One turn sends every row of this set to another row. A few are shown first. Where does it send the rows asked after them?
K511: [-10  13 -15   3   2  -3  25 -18  -7 -17   5 -15   1   5 -13 -13 -12  12
  12  23 -14  -8  -4 -25  10   8   7]
K222: [ -5  -3  10  13   1  -3   0  -4   6 -18 -26 -24 -16 -24  -4   6 -25  -3
   2  11  14  -1  -2 -11   6   7  18]
K218: [ 16   3  -5   8   2  -5 -24   7  -3 -15  31  -5   4  12   1  15  15 -16
  10  10  15  -2   4  20  -1   2 -20]
K557: [-19  -4   3   4   4 -11  -2   8   7  18   5  17  22  16   7  -6  16 -15
  -3 -20 -33 -10  -4   7  -5  -4  -2]
K19: [  7  10   0   6  10   1 -21   2  -1 -16  31 -13  10  23   7  15  19 -17
   7  19   2   4   2  15  -5  -2 -12]
K327: [-18 -10  -3   5   7  -2  -7  16   1  19  -7  23  22  22  14  -8  19 -13
   1  -7 -17   4   1   5  -3  -6  -4]
K404: [-15 -12   3   1   2 -16  -4  14   9  29   1  17  17  16  10  -6   9 -15
  -1 -16 -22   6  -5  -3 -16  -6   0]
K494: [ 13  -8   3   3   0  -5 -33   7  -3  -8  26  -2   0  11   3  15  10  -7
   1   9  17   4   0  31   5   4 -18]
K811: [ 11   4  14  -4   9   7  32  -7  27   1  -2  -7 -11 -25  -1   4  -8  -9
  23  -4 -15   9   2 -24  11  -3  21]
K501: [ 19   4   3 -28  -4  -3 -13  -5  -5  29  -9  12 -11  -2  -9  -5  14   5
  -7  -9  18   7  15  13   9 -16   3]
K835: [-14  12  -8  -1  -4   1  29 -16  10 -17  -2 -18  -2   4 -20  -5 -13   4
   2  18  -7  -2   3 -22  22  18   0]
K182: [ 10   2  -5   6  15   2 -24  -1  -3 -10  28   5   8   7  11  19  19 -11
  -5   9  13   2  -5  22   1  -1 -20]
K85: [-13 -12  11   3   5  -6  -5  -2  16 -15 -32 -25 -15 -15  -9   1 -20  -6
   6   7   8   0  -7 -15  15  14  10]
K545: [ 15   8  -1   4   9  -4 -21   9  -7 -16  26  -9   6  12  10   8  10 -16
  10  15  15  -7  -2  23  -1   5 -17]
K310: [ -7 -10   3  14  -4   0  -2 -11   9 -16 -23 -20 -12 -27  -6   2 -20  -7
  12  -1   8  -2  -9 -18   0   4  21]
K58: [ -8  13 -10   8  -9  13  21 -16   2 -24  -8 -15  -7   2 -15 -16 -16   8
  13  17 -13  -4  -1 -22   9   9   8]
K20: [ 19  -4   9 -29 -14  -1  -9   8 -10  16  -1  14  -3   3  -4   2  19  12
 -12 -10   8  15   7  17   9 -13  -9]
K540: [  8   5  17 -11  13  -2  26  -3  24  -8   2  -8 -13 -14   3   9  -1  -4
  31  -6 -23   3   2 -18   5   0  29]
K533: [ 15   9   0 -26 -11  -1 -20   1 -17  23  -6   6 -18   2  -2   7  12  16
 -12  -4  14  10  11   5   6 -14  -6]
K659: [ -8 -13   7   8   4 -15 -11 -11   8 -18 -25 -23 -12 -19 -13   4 -22   1
   3   6  10  -5   0 -12   0   0  21]
K566: [  2   4  11  -9  13   5  29  -6  26  -2   3 -14 -10 -21   0  11  -2 -16
  27   0  -9  10  -3 -24  16  13  22]
K855: [-15  12  -3   7  -6   9  28 -15   0 -20   1 -17   7   1 -14 -10 -14   1
   4  21 -18  -7  -1 -24  13  13   4]
K986: [ 12  -4   7 -29  -6   7 -11   8  -5  31  -1  21  -9   6  -1  -4  19   5
   4 -10   4  14  19  14   9  -6   6]
K461: [-21  -5  -9  13   7  -4  -9   5   0  21  16  21  19  23   7  -3  17  -8
  -4  -5 -21  -3  -4  13  -2   7  -6]
K44: [-19  -4  -5  12   2  -7  -7  12   5  23   4  19  22  16   3  -7  21 -13
   3 -18 -24  -3  -8   4  -8   3   1]
K312: [ 17   3   5 -29 -11   6 -16   3  -7  24  -8  16 -13   5 -11  -4  17   8
  -3 -10  13   8  15   8   3 -10  -1]
K524: [  8   5   5  -1  -4   7  34  -8  25 -14   5  -8 -12 -18  -3   7 -10  -9
  27  -5 -11   5   2 -22   4   2  25]

K58 -> K524
K533 -> K19
Where do these go?
K327 -> K20
K218 -> K44
K494 -> K461
K85 -> K835
K659 -> K511
K501 -> K545
K811 -> K222

One turn sends every row of this set to another row. A few are shown first. Where does it send the rows asked after them?
K596: [-24  -9  16  26 -13   0 -11  -4  14  27   2  -8  -4  -5  -3  20   1  -4
 -10 -18 -38 -19]
K417: [ -3  -7  26  14  -7  -8 -13  -8  21  41  -4   8  -2  -1   3  25  -2   2
 -13 -33 -31 -10]
K359: [ -4  19  37  22 -19 -14 -11 -22  -6   7   6   0  31   7  -3  11 -23  18
 -23  -3  -4  -5]
K12: [-23 -18  13  17   8  -8 -14 -24  23  -4 -15   1   5  10  16 -16  17  41
  -5   1  22  20]
K289: [ -3  13  41  22 -18 -19  -6 -27  -3   1   4  -3  29  10   3  20 -20  15
 -26 -12  -4  -3]
K807: [-17  -3  16  22 -11   2 -16   0  14  38   2   1  -2  -5  -6  13  -3   1
  -8 -15 -35 -17]
K907: [-21 -18  14  16   8  -9 -14 -25  24  -4 -15   2   5  10  17 -13  17  41
  -5  -2  23  20]
K644: [ -9  17  35  25 -20 -12 -10 -21  -7   2   7  -4  30   7  -4  11 -22  16
 -22   0  -6  -7]
K224: [ -9  12  39  25 -20 -16  -4 -27  -5  -3   5  -8  29   9   2  20 -19  14
 -25  -9  -6  -6]
K443: [ -7  -2  20  16  -9  -3 -17  -2  17  45  -1   9  -2  -4  -3  16  -5   3
 -10 -22 -32 -12]
K878: [-30   4  12  21 -10  -9  -3  -1  14  35   9   4   8  -6 -11   7   2  -5
   0 -10 -33 -12]
K275: [ -9 -12  27  17  -8 -10  -8 -11  21  31  -4  -1  -4   0   5  32   1  -2
 -15 -35 -34 -12]
K411: [-14  -5  27  12  -4 -25   5 -14  24  32   1   7   8   2   4  29   5  -6
  -8 -37 -28  -3]
K236: [  0  16  40  20 -18 -17  -9 -24  -4   6   4   0  30   9   0  16 -23  18
 -25  -9  -3  -3]
K300: [-25 -19  13  18   8  -7 -14 -24  23  -7 -14  -2   5  10  16 -15  18  40
  -5   1  21  19]
K546: [-28  -8  23  20  -8 -22   9 -15  20  21   5  -4   6   0   2  29   9 -10
  -7 -31 -33  -8]
K295: [-17   8  17  13  -7 -14  -7  -1  18  46   6  15  10  -4  -9   7  -1  -1
  -1 -17 -28  -6]
K515: [ -9   3  24   9  -4 -22  -3  -8  22  45   2  17   9   0  -1  18   1  -1
  -5 -30 -26  -1]
K367: [-25 -19  10  19  13 -11 -13 -22  23  -6 -17   0   7  10  12 -18  16  40
 -10  -4  21  19]
K783: [-23 -19  11  18  13 -11 -12 -23  24  -5 -18   1   7  10  12 -17  16  40
 -11  -5  21  20]
K324: [-13  13  36  27 -20 -13  -6 -24  -6  -3   6  -9  29   8  -2  15 -20  14
 -24  -3  -7  -8]
K830: [-37  -4  15  24 -10 -13   5  -8  15  22   9  -6   7  -3  -6  18   7 -10
  -3 -18 -36 -14]
K423: [-23 -20  12  18  13 -12 -12 -23  24  -7 -18   1   6  10  13 -15  16  40
 -11  -7  21  21]
K299: [-25 -20  12  19  13 -12 -11 -25  24  -8 -17  -1   6  11  13 -15  17  40
 -11  -7  21  20]
K180: [-26 -19  10  20  12 -11 -12 -23  23  -8 -17  -1   6  10  12 -17  17  39
 -11  -4  20  19]
K827: [-25 -20  13  19   8  -8 -12 -26  23  -9 -15  -3   5  10  17 -13  19  40
  -5  -1  22  19]
K733: [-26 -20  11  20  12 -12 -11 -24  23  -9 -17  -1   6  10  12 -16  17  39
 -11  -6  21  19]
K877: [-22 -20  16  17   8 -11 -13 -27  25  -6 -16   0   6  11  18 -11  18  40
  -6  -4  23  21]
K977: [-21 -14  22  24 -11  -6  -6 -11  17  24   0  -9  -4  -2   2  30   3  -4
 -13 -28 -38 -16]
K786: [-24 -21  15  17   8 -10 -11 -27  24  -8 -15  -2   5  11  19 -11  19  39
  -6  -3  21  19]

K807 -> K596
K289 -> K236
K733 -> K299
Where do these go?
K12 -> K300
K411 -> K515

One turn sends every row of this set to another row. A few are shown first. Where does it send the rows asked after them?
K625: [ -4   7 -22  -9  17   1  -1 -17   8  11  22  18  21 -18 -15 -20  -8  16
  14   3  21  -4  20  14]
K814: [  1  14 -20  -2  -3  -1 -10  31 -16  26 -18  -8  -2  -8   8  -7   8  22
 -15  27 -19  -9   5   3]
K293: [ -9  10 -19  27  15  -4  25   1  11  18  -7  21  -8   2  16 -18  -3  26
  -6  -8   3  -5  25  11]
K770: [ -4   5  -5  18   0  -1  18  -3   9   8 -28   5  11 -20   3 -17  -4  18
   8 -14  10 -10  10 -17]
K294: [  8   9 -11  -2  27  -3   2 -32  -1  10  22  12  18 -14 -22  -5   7  11
   7   4  15  -6  12  -3]
K166: [  2  15 -28   5 -12  13  -9  20  -8  10 -16  -9   0  -1   4  -2   2  23
 -18  26 -21  -8  -2  -1]
K282: [ -5  -6 -16  31  16   2  15  14  10  19 -16  19 -11   7  12 -13   4  20
  -5 -10 -12 -16  12  22]
K414: [ -9   5   6  21  26   0  25  12   4   4  -5   0  -4  -5  23 -14  -4  36
   9 -10  -8 -12  21   6]
K489: [  4   2  -7  19  17  31  22  -6 -23  29   1   1   0 -17 -11 -31  20  22
   3  15   2  32  16   9]
K886: [-12  37 -19   9  -3  12   2  16  -5   6  10  10   3 -10   0   8  28   1
  27  -9   0 -11   2  22]
K420: [ -4   2  12 -14  30  -4  10  -6 -12  11  22   3  25  -5 -21  -8  -2  18
  17   5  10 -16  24  -1]
K863: [ -4  37 -23  -8  -4  14   0  19  -1   1  14   1   9   1 -10   9  11  -2
  22  -3  -7  -7  -1  32]
K223: [ -1  14   9  17   7  19  -3  -4 -40   5   8   0   5  -8 -18   7   2 -10
 -30  -9   4  -3  16  23]
K225: [  1  15   8  -1   1  20   1   5 -35   6  -1  -3   5  -1 -26   2  -6  -3
 -30 -21 -14  -1  11  24]
K9: [  6  -6   1  12  19  35   5   9 -25  34   2   0   4  -6 -22 -29  21  14
   5  21  -3  21   8  26]
K119: [  5   8  -5   9   1  21   0   1 -36   6   0 -12   5   0 -23   8  -1 -12
 -28  -7 -15   6   8  28]
K996: [ -3  -1 -18  19  13   5  25  -2  13  14 -10  14 -18 -22  15 -15  -3  34
 -15   4   0   1  10  12]
K163: [ -4  34 -17  -7  10   1  -5  18  -7   4  -1   2   4  -9  -4  13  11  -3
  28  -9  -2  -9  -1  33]
K328: [ -8  -7   9  14  31  17  20   0 -28  22 -13 -17   2 -12 -15 -23  21  21
  17  13 -14  13  24  10]
K826: [ 14   9  19  12   4   5  31  -6 -10  25 -14  -8  -5 -17 -10 -35  22   0
  -9   4  -1   5  27  15]
K249: [  6   9   4   6  14  15 -13   7 -43  11   4 -15  10 -10 -13   3  -9  -5
 -25 -10  -6   9  11  25]
K572: [ 10   1  -1   0  26   3 -13 -14   5   9  23  14  17  -9 -22   2  -2  15
   8   4  12 -19  -4   4]
K960: [ -3  19 -17  -5  -7  12 -15  12 -13  14 -25  -9   0  -2  -9 -11   6  28
 -18  22 -24 -12   2  -4]
K453: [ -3  32  16  14  10   7  -2  -9   7  24  17  -7  17 -18 -27 -20  -1  12
  17   1  17   4  23   2]
K377: [ -3  44 -14  -9  -3  19   0  17   1   1   5   0   2  -8  -8  -2  17  10
  23 -15 -17  -7  -3  27]
K445: [  0  -5 -12  16  19  17  14 -16 -18  38   9  -8  -1 -24 -25 -23  19  11
  -3   1  -8  25  24  22]
K685: [ -1  15 -20   9 -10  11 -12  14 -22  16 -17  -3   4  -8   7 -15  18  22
 -18  34 -11 -14   9  -6]

K770 -> K453
K886 -> K223
Where do these go?
K225 -> K960
K293 -> K294
K249 -> K814
K9 -> K282
K625 -> K445
K414 -> K420
K863 -> K119

